In the rows, zero is written as 128.
One hidden turn or mirror swaps the rows below in pairs. Which row is each named row swapped with?
lud: [131 128 108 121 114 130 161 158 118 131 157 125 150 104 165 122 118 132
 142 144 120 128 157 118 135]
mada: [107 130 130 109 128 146 164 156 148 116 120 132 150 105 155 147 123 159
 129 130 117 117 163 105 106]
murun: [128 114 146 123 138 135 168 154 126 137 123 112 155 116 154 110 139 151
 137 139 102 124 162 122 126]
dob: [117 114 109 119 139 135 159 145 124 131 132 118 147 112 176 135 109 123
 143 144 130 144 134 122 119]
bita: [124 117 114 109 127 124 148 154 115 135 136 109 156  89 145 137 158 130
 159 141 140 118 141 118 117]
Ledub: [114 131 111 117 129 134 152 146 121 114 126 114 150  84 156 135 112 131
 145 148 134 124 125 114 118]
sol: [105 124  91 115 131 127 152 126 117 117 138 116 158 112 156 133 122 143
 153 161 117 128 140 121 123]
nat: [121 104 101 111 135 121 163 145 136 118 150 125 132 115 135 137 154 130
 132 146 132 142 151 113 117]
Ruk: [118 142 118 113 133 130 156 150 139 126 131 116 145 116 155 132 137 176
 141 137 122 122 183 116 116]
Gib: [125 127 120 105 114 140 146 173 138 137 142 108 143 106 165 133 116 149
 129 137  97 135 138 109 124]
mavu: [112  99 103 120 128 126 150 134 146 125 134 117 148 112 175 133 129 145
 125 133 109 122 168  99 119]
Matik: [113 117 115 111 128 103 150 155 124 125 132 103 153 106 155 139 115 158
 138 141 136 154 152 129 116]
fer: [112 111 110 107 109 149 157 136 110 117 130 124 143 111 162 128 131 147
 156 128 136 111 166 120 128]
Bunu: [116  99 116 123 124 137 154 150 128 120 130 110 146  91 136 138 120 115
 132 148 144 128 160 116 120]
tuli: [130 108 124 128 140 127 134 142 151 137 119 120 137 116 155 133 137 162
 133 139 107 136 153 117  99]
Gepak: [114 123 120 110 133 140 149 156 134 132 139 108 146  98 156 133 169 160
 143 139  99 146 131 116 119]
vopun: [117 113 131 141 114 149 156 144 122 135 121 121 153 112 165 127 129 173
 142 164 134 137 153 124 117]
lome: [114 103 103 110 125 136 145 150 130 132 127 103 158  97 153 137 123 176
 133 148  96 136 130 116 114]
gep: [107 117 124 122 131 134 136 159 130 127 119 110 154 109 140 136 163 147
 131 134 115 162 158 128 109]
mik: [117  94 123 123 132 136 173 139 124 118 115 118 146 125 143 137 155 142
 160 139 141 122 151 121 118]
Bag: [125 105 125 120 131 134 165 156 130 132 125 121 146 140 134 140 159 141
 139 128 140 124 154 118 119]
lupos: [107 112 126 105 132 145 139 165 146 127 119 110 143 108 165 147 124 160
 142 135 119 136 174 103 107]
lunid: [104 118 130 122 125 139 169 138 144 144 126 134 159 106 137 143 158 147
 142 135 107 138 158 113 106]
fud: [140 112 112 112 123 140 145 156 128 127 154 118 138 125 155 148 131 158
 147 158 112 123 137 101 109]
ditap: [107 130 119 115 105 129 164 136 139 131 133 118 152 118 148 127 142 155
 153 134  99 130 133  98 136]
lapip: [112 119  99 114 114 151 144 149 126 122 124 128 168 113 149 128 157 132
 139 138 130 104 146 121 131]
zasa: [131 115 132 122 129 139 165 170 129 152 133 106 158 115 158 131 134 132
 132 157 100 130 139 112 115]
vos: [101 111 115 119 118 144 136 146 129 134 131 106 150  97 145 128 167 146
 139 153 113 150 130 111 129]
Nira: [113  96 119  98 119 117 156 150 126 126 131 122 146 110 174 134 137 145
 144 168 140 135 140 122 124]
tigid: [116 110 120 116 117 150 150 139 150 126 115 111 129 109 141 129 152 161
 135 144 147 144 149 129 105]
bera: [118  99 112 112 126 130 159 150 128 117 133 117 144 123 155 133 163 111
 140 144 130 135 155 109 125]
roda: [124 147 110 114 143 140 148 149 133 133 141 112 143 115 134 130 122 135
 133 131 136 136 135 122 116]
fas: [123 123 106 133 113 146 158 131 120 133 121 110 125 103 133 124 145 150
 133 152 141 122 155 113 123]
pok: [108 129 112 106 110 133 155 159 112 134 131 118 155 130 138 148 149 160
 124 149 102 120 138 116 114]
kasu: [117 131 119 122 128 152 149 160 129 128 129 111 149 108 119 132 126 176
 130 150 112 129 167 120 112]
foga: [119 144 119 114 117 138 156 153 148 127 124 119 146 111 113 138 146 150
 144 141 123 150 146 116 124]
satag: [118  86 119 114 129 160 153 155 126 138 132 113 145  95 137 141 132 150
 141 158 137 134 162 121 103]
Mese: [118 115 107 115 117 139 146 142 119 125 135 120 149 108 137 128 140 170
 154 117 146 118 147 130 121]
zolu: [118 146 121 113 118 135 150 144 126 130 133 113 143 112 143 134 124 157
 152 124  92 149 142 116 119]
nurig: [108 123 132 117 124 135 151 174 140 134 135 117 163 102 148 142 131 135
 111 137  99 136 158 115 114]
Vabol: [110 114 108 114 106 148 162 143 122 136 135 112 151 111 150 137 146 128
 148 151  87 148 145 113 118]
deno: [119 119 104 117 120 145 169 150 112 124 141 118 153 115 148 122 126 135
 136 167 120 108 144 112 136]
zis: [116 119 114 124 108 138 143 141 122 121 120 121 149 103 167 149 134 133
 141 148 131 114 116 121 118]
Madu: [113 130 110 115 117 124 151 153 123 110 109 103 147  88 173 130 128 151
 141 137 133 123 168 117 119]
nebu: [109 112 117 126 111 140 139 149 128 122 129 122 159 108 133 141 113 161
 153 141 105 136 179 116 111]
neda: [112  93 117 123 113 150 156 143 127 124 116 119 142 111 147 133 102 145
 141 140 141 127 160 125 117]
Keput: [112 126  98 111 128 127 166 138 135 108 133 129 142 113 154 150 118 143
 132 131 102 139 150 117 103]
Bep: [137 100 114 116 126 130 185 147 136 131 124 111 138 115 158 128 120 160
 136 141 138 119 155 114 127]
nada: [102 114 124 130 124 117 140 160 126 127 110 106 167 108 152 126 162 150
 130 146 114 132 161 120 118]
mero: [116  90 117  94 136 146 152 142 115 118 149 113 145  97 133 128 133 149
 149 155 116 135 146 121 118]
Ziz: [120 132 134 117 110 144 155 152 151 125 122 128 128 107 148 159 139 163
 134 135 128 132 148 113 107]
zin: [ 84 121 120 102 115 155 148 146 136 124 117 113 165 115 153 133 134 145
 137 150 127 115 163 101 127]
Fal: [120 114 118 106 115 130 150 154 137 127 125 108 152 134 164 135 154 134
 134 147 112 121 118 118 114]
Bod: [132 113 118 116 117 147 157 163 113 135 124 107 141 112 142 134 148 145
 150 128 137 128 176 137 108]

Mese swaps with ditap
Ziz swaps with zis
mik swaps with Gepak
roda swaps with zin
lupos swaps with dob
nat swaps with nada
fas swaps with pok

